One vector is turned by the same rotation once a tick. Each row is the vector after some number of ticks, and that number follows the row.
The counts run from 0 to 335.
[-12 -19  -4  -8   3  19 -22 -29  -9  30  15 -14  32  23 -25  16   3 -34
   2 -27  -2 -16  -1  41  29   9  21  15   2 -56 -45  -8  21  -4  24  -3
  16  17 -32  18  25   6  -2  15  16 -25 -28 -18  17   6  18 -20   8  25
 -18  -6  20   1 -13  -7  21  12 -11  -6 -19 -17  -1 -29 -31  11 -25  -7
 -10  32  14] => 167
[-20 -19 -25   4  14  26 -33 -34  21  15  15   6   2  29 -20 -30 -10 -17
   3  -8   0   5 -14  26   3  24  -6 -13  -1 -57 -16  -9  27  -1  -1  10
  -3  15 -37   0  25  14 -11  37  -8   1   0 -10  15  -1  -6  -6  46  47
 -19 -19  34  15 -18 -39  -7   5  -6 -12   9  -1  -1  -1 -10   3  -5 -19
   6   3 -39] => 84
[-16 -12 -20  14  22  39 -32 -25  29  31 -16  -1 -16 -19 -24 -23 -21 -27
  18   8  17  -2 -25  36   2   1   5  16   2 -49 -10 -22  20   7  -1   2
 -11   7 -25  20  24  19 -15  38  10 -11 -17  -2   9  -2  -2 -16  20  47
 -24  -5  31  13 -20 -26 -15 -12 -18  -7  14  17  -9   4  -6  20   8 -23
   3 -13 -28] => 150
[ -8 -41 -11  13  10  14   0 -30  43  51 -32 -21   5   5 -23  10  12 -10
  23  39  -3  13 -35  14  13  11  20  -9 -19  -7 -23 -25 -21 -28  18   5
   0  32  -5   9  15  18  -1 -14  22 -30  -8   7  10  -9  -4  -3  24  28
 -11 -26  14  -3 -36   3  -6 -27  -3  -4   8 -27   0  15 -27   1  -1 -17
   1 -11 -21] => 310
[  2   8 -12  -6  15   2 -17 -36  11  34  17 -24  21  10 -27   6   9 -19
  11  41 -19  25 -16   8  16  55  12  -8  21 -31  -8 -29 -16 -14   5 -51
   7  20 -24  -4  17  -7 -12   0  24  10  35  26 -21   0  36  14   8  29
 -11   0  -4  20  -3 -15  -1 -24   7  16  10  -1  12  16 -15  -6  17   1
  38   4 -27] => 293
[ 11   3  -4  10  -3  35 -26 -20   8  22  13  -5  -1  11  -1  17  21 -48
  26  16  17  29  -8  40  39  36  21 -14  12 -22  -1 -25  33 -11 -14 -13
   6   1 -25  -1  37  -1  -5  11  18  -9 -37  -7  14   8  54  -2  35  25
  25   6   4  -2  25   2  31 -11  -9  11 -18  13  -1 -24 -16  29  21  10
   4  14  -2] => 203
[-11  23   3 -17  -7  22   7 -53  12  38   6 -27  20  -4 -37  32   5 -25
  20  23  10  -9  -5  33  23  21  23 -10  -6 -22 -36 -27  35 -11  18  -3
  -6  14 -15  12  37  12 -18  11 -10  -4 -20 -25  20   4   9   6  -6  47
  13   6 -22 -16  -7 -14  10  -5  -6   5 -17  10  42  -3 -23  -2  22  -1
   2  -4  -5] => 99
[ -9  -4   1  -4  12  12 -13 -34  12  57 -21 -37  18  -8 -32  24  -7 -28
  -1  27 -10  -5 -19  16  22  -3  20  34   7 -31 -50 -26 -11   1  22 -20
   8  17 -11  25  24   7  13 -11  39 -11   8  -3 -19  -6  -8 -18 -18  15
 -30 -13  12   4 -26 -13 -20  -2   4 -20  14 -20  10  -3 -27  -1 -10 -22
  -4  17   4] => 161
[-19  -9 -29  30  16  12   0 -33  23  10  15  10  -3  24  -2  -6  -8 -32
   7  -4   2  -7 -20  15  30  -3  -1 -24  18 -22   3 -26  19 -35   8   0
  -3  21 -12  -3  42  25  -2   6  11  -7  14  -9 -14 -16  11  12  31  45
 -22 -15  15  11  18  -8   0 -10   7 -15  11 -11   9 -30 -20  23  27 -27
  29   7 -38] => 219
[ -1   5 -23 -30  32  24 -48 -23   0  48 -14 -14   6  21  12   7 -10 -23
  -6  20   0  42  -4   9  24  23   2   7  17 -29 -33 -23  -2 -14  18 -18
   8   0 -37  11  21   0  22 -12  36 -24  19 -23 -17   2  13   2  22  24
 -21 -16   7 -17 -25 -26 -14  -8  15 -12   5   0  -7 -21 -26  -8   5  -3
  10  19 -26] => 158
[ -8 -12 -22   0  17  16 -10 -55  18  33  -3   3   1  17   8  -1   8 -18
  17  29  13  16 -17  26  13   9  19  -8   6 -11 -11 -36  11 -23  14 -14
 -12  32 -16   1  41  28   0   4  19 -15  18   1   0   0   4   9  28  41
 -18 -18   9 -10 -12 -15 -29 -10  15  -5  15  10  21  12 -23  15  39 -15
  25 -15 -41] => 154
[-10 -16 -27  11  27  45 -36 -29  25  26 -26  -7  -3  -3  -8 -28  -8 -39
   2  10   4 -12 -31  33  15  -6  15  10  -1 -37   0 -18  17  13 -24  -5
 -10   6 -21  30  37  21   2  25  27 -22  -7   1   0   2  -6 -13  10  44
 -38  -6  37   6 -22 -20 -21  -5  -8  -1  22  16 -19   4  -5  19  -2 -23
  16 -26 -21] => 151
[ -8 -39 -15   7  17  42  -4 -10  24  39 -12  -7   7  -4 -26 -12  -8 -37
   2  16 -15 -19 -25  19  20 -17  10   7 -12 -46 -28 -27   6 -10   9  40
  11   3 -18  20  25  34  12   4  24 -24 -39 -14  16 -12 -21  -8   7  38
 -20 -17  24  -5 -25  -3  -1  -4 -13 -18   6 -20   0 -27 -26   5   0 -16
   7   0  -6] => 13
[ -5 -23 -24  -2  27  -5  -1 -56  17  17  -2   2  31  56 -18  -5   5 -40
   3 -17   5   2   4  38  17   9   3 -26   3 -41 -30  -2  24   1   7 -22
   4  25 -34 -14  39   3  10  17 -12 -17  18 -13  -9  -2 -11 -13  21  22
 -16 -21  -3  -7 -13 -39   4   8  -1 -10 -13 -15  -4 -28 -45   2  -7  -6
   6  19 -15] => 322
[ 10  -6 -28  15  30  11  -8 -46  24  -5 -12  -9 -31  38   8   9  -3 -32
   6  12   7  23  -7  12  24   6  -1 -40   1 -17  -1  -2  20   7  10  -7
  -3  22 -19 -32  42   2  18  21  -2  -2  18 -16 -16  -3  26 -11  38  22
   5 -18  19   8  18 -25   4   2 -15 -11 -10  -4   5 -36 -37  15   5 -16
   9  27 -13] => 120
[-27  26  -5   1   7  17 -26 -10  24  45  17 -35  16  -1 -32  21 -19  -6
 -15 -19 -20 -10 -14  10  27  37 -13 -10  23 -40 -30 -15   7 -31  37 -10
  -8  -9   0   3  16 -10   4   3  10  -2  22   5  -3  -1  17  11  17  46
 -16 -15  12  13  -2  -9  20   5   4  -1  -6 -11  27 -18 -11   0  16 -33
   2  40 -12] => 230
[ 16 -32 -21  16  26  30 -14  11  25  10   0 -48 -10  11 -28 -14   5 -42
   2  27 -22  28  -9 -10  15  34  -2 -21  -5 -40   7  -5 -14  -1   1  13
  19   3  -9  -4  -6  -2   3  12  18   7   3  24  -9   3  26   3  22  14
   0 -19  21  26   8 -20  37 -13 -25   5  -2 -23 -27 -35 -12   9 -37   6
  11  30 -14] => 278
[ -1 -24 -11  30  -5  37 -51   8  17  56 -14 -31 -10   6  -9   3  -1 -21
  -5   9 -27   6 -37  -6  16  31  15   8  -4 -37 -10 -13 -13 -13  30  13
  -3  -3   2  15  -4 -16   8   1  27 -15   6  15  10  -3   4  13  26  30
 -22 -29  41  30  -7 -16  20  16 -16 -15   2 -13  13 -22 -15   8 -27 -12
  -8  20 -12] => 76
[ 25 -33 -32  36  19  19  21 -49  21   6  -6   1   8  19 -36  -6   6 -59
  17  20  -6  -5   1   5  17  -1  11 -24   7 -29  -2  -6  23  13  -5   3
   8  36 -12 -17  52  43  14   8  -7  -9  -9   0  -6 -24   0 -12  -7  15
  -6 -10   4  14  18  -7   8  -9 -20  -7  -6 -35   0 -35 -25  14  -3 -12
  25  -7  -6] => 117
[ -4  16   2 -19   8  45  -9 -28   9  46 -14 -36  32  -9 -35  20  -5 -30
  -5  18 -17 -19 -10  28  29  10  25   5  -5 -42 -26 -23  27   5  14 -10
   4 -19 -10  28  42  11   2   3  15  -9  -9 -23  -8  -2 -18   0 -37  28
  -8   2 -17 -13 -17 -20   3   9  -3   2  -6   2  22 -14 -13  -5   7   9
  20  -8   7] => 97
[ 24 -33  -3   1  10  29  -2 -43  32  32 -36 -36  -1  13 -24  28  32 -33
  14  52  -2  24 -21  21  28  14  31  -9 -33  -7 -21 -15  -1  12  -4   0
   2  13  -5  20  18  -8 -10   5  26 -28 -19   0   5   8  19 -19 -10   2
   8 -22   1  -8 -31  -4  14  -4 -18  11 -13 -15  -6  10 -28  -5 -25   3
   1 -11  14] => 106
[ 13  15   0  22  15  20  -4 -25  15  36 -21 -34 -25 -31 -25  27 -14 -30
  10  43  -6   9 -23  -3  28  -8   7  15   8 -24 -16 -37 -13   3  18 -19
   0  19  -4  14  32   8  20  -8  41   3  23   7 -34 -14  26  -5 -11  21
 -18  -4   6  18  13   3 -10  -7   3  -8  21 -14  22 -14 -30  14  19 -23
  14   7   3] => 60
[ 13  -6  23   7  -3  28 -12 -20   4  14  22 -23   4  -8 -31   7   9 -42
   7  17 -10 -23 -18  24  29  28  23   1   9 -47   3 -24   9  16  -8   5
  22   7 -11  23  26  13 -36  34  23  26  -7  17  15 -11  39   3 -17  35
 -16  10  18  31  13  -1  17   7 -12 -10   5  -6  28 -12 -25  22  16 -11
  27  19 -16] => 133
[  3 -21   4   1  15  32 -37  -4  34   9   1 -36 -20  15  -7   0  22 -12
   1  15   0  22 -31  22  19  53   4 -11  -9 -42  -8 -20  -9 -12 -11 -12
  -2  -8  -3  19   2 -26 -24  25  28  -4  -1  14  11  21  32   1  42  29
  -1 -20  35  19 -16 -12  33 -13 -16  17   7   3 -16  21 -16   9 -15 -11
  -4  15 -15] => 140
[-16  22 -24 -27  15  28 -45 -30   5  55   5 -42  15   7 -20  12  -9 -12
   4  22 -20  33   6  -7  -5  34  -6   7   4 -52 -37 -16  11  -7  31  -9
  -8  -6 -30   5  12   2  -2  11   6   7  10  -9  -3   6   0   8   7  37
  -2 -15 -11  -3 -17 -56  -2   1   4 -11 -10   7  18  -6  -8 -19   5  15
  -3  18 -13] => 93
[-20 -22 -28  -3  13  38   2 -27  57  45 -35 -50   3  -9 -30  10   3  -6
  -4  44 -16  -2 -24   4   8  14  -3 -19 -33 -30 -23 -19   6 -15   7  14
 -13  -3   5  11   4   8  -7   9  14 -22  -5   2   2  -2 -25   4   2  44
  -6 -16   0  -7 -40 -12   6 -22 -17   8   0 -14  -7  11 -18 -14 -12  -9
   9 -26 -10] => 245
[  7 -29 -14  -3  27  12 -34 -19  12   9   2  -2   5  48  11 -14  -2 -21
  -9   1 -14  21  -9  20  28  22  -5  -8  16 -57 -14 -21 -11  -5   6 -19
  24  20 -37   3  21  -1  -2  13  33   4  19  -1 -18  -2  18  -6  21  21
 -38 -21  33  14 -10 -32 -14  13  15 -20  12 -16  -4 -20 -21  16  -5 -17
  20  34 -36] => 223
[-12  -4 -28   9  21  -8  11 -67  24  25  -4   4  25  41 -27   6   2 -31
  11 -12   3 -11  -2  33  15   0   3 -20  -4 -33 -37   4  27  -5  17 -17
  -8  38 -18 -12  44  17   8  24 -12 -19  24  -2  -2  -8  -8 -12  18  24
 -18 -20  15   4 -12 -18  -8  11  -5 -11 -11 -24  15 -14 -31   3   2 -22
   8  11 -24] => 321
[-11   3 -45  21  18  34 -19 -31  33  60 -19 -35  22  -5 -39   7   4 -31
   6  28 -28  10 -23  -2  -3  22   9 -18   0 -21 -13   0  21 -18  28  -7
 -21 -12  -7   3  21  13  17  -9  -9 -30   3   3   4  -3 -28   0   7  33
  -2 -18 -13 -18  -7 -28  18  -7 -13  10 -15 -12  -3 -11 -12 -15  12  23
   2 -24 -13] => 247
[ 11  -2  33   3   6  23   9 -21  21   0  26 -29  10   2 -28  13  11 -36
   2   6  -7 -27 -28  40  41  25  17 -13  -1 -36   0 -30  13   1 -18   4
  19   7  -7  20  32   3 -51  30  12  21  -5   0  14  -4  33   9  -8  36
 -16   0   8  26   0   3  14  -3  -9   3  14  -1  26   4 -19  21  11 -19
  29  20 -11] => 134
[ 29 -30  17  17  16  47 -19 -15  28   8 -28 -22 -20   5   0  15  18 -44
  15  35  12  21 -35  32  36  17  26  -1 -16 -14  -4 -22   1  18 -17 -17
  13  13  -5  26  29 -11 -10   9  44 -16 -20  11   1   8  41 -20  18   9
  -4  -8  23  14 -12   0  20  -9 -21  12   8   1 -18   6 -22  16 -16 -10
   4  13   7] => 206
[  0  -7 -12 -12  24   5  17 -76  32   9 -25 -13   7  18 -19  12   9 -25
  14  44   6  10   0  33  11  -2   9 -19 -17 -16 -33 -18  20   5  -7 -16
  -3  36 -30  -5  50  15  -2  22  -5 -10   9 -15  -1  -1  -3 -15  -2  25
  -5   0   0 -12 -20 -14 -24 -12  -8   0  -4   2   8   8 -32  -3   7 -13
  13  -9 -16] => 255
[-15 -30  -6   0  -6  18 -15 -34  17  29  17  -6  39  41 -19   9  29 -16
  17   7  -7  -2 -18  29  20  49  31 -25  -5 -31 -19 -12   8 -22  11  -1
  18  14 -13   7   7  -1 -41  10  -2 -15 -10  16  40   5  10  18  14  44
   1 -12   2  -1 -19 -10  33   3   2   7 -10  -9  24  19 -19  -3   2  10
  16 -13 -25] => 238
[ -2  -8  -8 -28  13  17 -29 -33   0  30  -9 -13  -7  61  19  10   4 -24
  -7   3   1  19   3  21  27  18 -11 -21   2 -38 -25  -8   1   0  26   7
   4  16 -37  -6  27 -10  -3  18  12   2  17 -26  -5   1   5   1  25  22
 -13 -18   6 -10 -12 -49  -8  32   4 -23 -12 -12  21 -31 -33  -2   0  -5
   9  39 -22] => 324
[ 19 -11 -17  18  -5  50  -1 -11  36  34  -7 -54  -4 -20 -41  24  12 -28
  13  57 -26  17 -20 -10   9  39  21 -33 -17 -20  13 -13   5  -7   7  17
   2  -9  -1  -5  13  10  -9   7   4  -1 -17  18   3  -5   8  12   0  29
  11 -12 -13  11   5  -2  32 -24 -11  14  -5 -15  16 -14 -11  -3  10  16
  19 -15 -12] => 43
[ -5  30   2   1   0  44 -54  -7  -5  57  -2 -38   4 -28 -13  12  -6 -25
   6  14  -5  16 -23   7  19  33  10  32  28 -40 -22 -25   2   5  11 -25
   0 -19 -20  35  20 -14   9   4  38  -8  13   4 -12   7  30   2  -1  34
 -13  -8  16  22   1 -19   7   6   6   7   7  10  15 -10  -3   3  -1   5
  10  20   2] => 297
